Each row has a name. Each piece below is followed by the name of the row it came from, unless a question asks for something else. Each question is about the rows just above it. Some pieces are copies with a little noise.

J295: [ 29   7   4 -55  -8  87 -20  75 -51 -94 -36  39  12   2 -94 -74 -53  53]
J825: [ 33  34  10 -16 -56  77 -24  66 -39 -97 -42  13   4   0 -95 -74 -53  69]
J177: [ 35  32  12 -60 -11  76 -14  61 -54 -98 -40  30   8   3 -99 -72 -51  61]
J330: [ 29   7   4 -55  -8  87 -20  78 -51 -94 -36  39  12   2 -94 -74 -53  53]
J245: [ 35  32  12 -60 -11  88 -14  61 -54 -98 -40  35   8   3 -99 -72 -51  61]
J247: [  29    7    4  -55  -17   87  -20   75  -51  -94  -36   39   12    2
 -105  -74  -53   53]
J220: [ 21  27  10 -56 -16  82 -17  68 -45 -39 -34  44   4   6 -90 -79 -47  27]
which: [ 29   7   4 -55  -8  87 -20  75 -51 -94 -36  39  12   2 -94 -74 -53  53]
J295
The next 2 entries after [ 10 -56 -16]:
[ 82 -17]
What are the next 2 entries after [ 33  34  10 -16 -56  77 -24  66 -39 -97 -42  13]?
[4 0]

J192: [  1 -17 -41  -7  65 -13  28 -25 -30 -19   3 -47  -9  26 -37  -1  49 -39
 -16  -9 -29   0  11 -11  -2]
J18: [ -4  11 -34  16 -19  20  24   4 -20   1   6 -10 -20 -10 -39   8   8  11
   8   6  33   2 -30  -7  -7]
J858: [ -2   6  18  -7 -12   6 -24 -16   7   2  10  14   1  20 -39   7   8  11
 -26 -23  -3  24  17   4 -13]
J997: [ 52 -26 -24  16  28 -22 -39  21  14  25  26  -5  -2  66  23  16   0   2
  33 -26  51 -18   1  14 -39]
J375: [ -16  -41  -30    2  -21  -38  -46   21   37 -103  -13  -20    1   -2
    4   10   -9   14  -30   -1   21   10  -16  -56   11]
J694: [ 0  1  0  0  0 -1  0  0  0  1  1  0  0  0  0  8  7 11  1  1  0  0  0  0
  0]
J704: [  8  17 -30 -31  11  21 -15  11  11 -42 -22  14  45   5  11  17  46  61
  -7  22 -43 -40 -22  78 -30]
J213: [ -2   5   1   0 -14   9  -9  -9   0   3   9   9  -3   9 -29   5   8 -23
 -26  11   5  15   2   0  -9]
Give the next 2 entries after [ 7  8 11].
[-26 -23]
Give the next 2 entries after [  8  11 -26 -23].
[-3 24]
Go on from [-39   7   8  11] to the end of its row.
[-26 -23  -3  24  17   4 -13]

J840: [-19 -28  48 -43  43  35]
J143: [-69  40 -70  60 -58  -5]
J390: [-56 -56  77 -86  68  54]
J199: [ 39  56 -81  97 -71 -55]
J955: [ 26  40 -69  60 -58 -39]
J680: [ 20  32 -71  34 -21 -58]
J436: [-27 -52  26 -15  44   9]
J349: [-31 -42  94 -88  71  70]
What are the next 2 entries after [-69  60]?
[-58 -39]
The rest of the row after [ 40 -70]:
[ 60 -58  -5]
After [ 40 -69  60 -58], its row goes on with
[-39]

J432: [ -15  -37  110    8   -7   34   21  -10 -107   94]
J711: [   3   68    5  -25    1   58 -119   30   62  -88]
J770: [-81 -29  64  94   1  77 -56 -64 -17  40]
J473: [-94  48 -81  15  -7  35  13 -37  90  27]
J595: [ -18  -37  108    7   -5   35   26   -7 -106   94]
J803: [-90  54 -87  13  67 -47  10 -39  82  31]
J597: [ 26 -44  32  74 -64  89 -88 -15   6 -75]
J855: [  13   71    1  -24    3   57 -118   31   58  -91]
The next 2 entries after [68  5]:
[-25   1]
which: [ -15  -37  110    8   -7   34   21  -10 -107   94]
J432
The rest of the row after [108   7  -5]:
[  35   26   -7 -106   94]
The rest of the row after [-7 34]:
[  21  -10 -107   94]
The rest of the row after [ 89 -88 -15]:
[  6 -75]

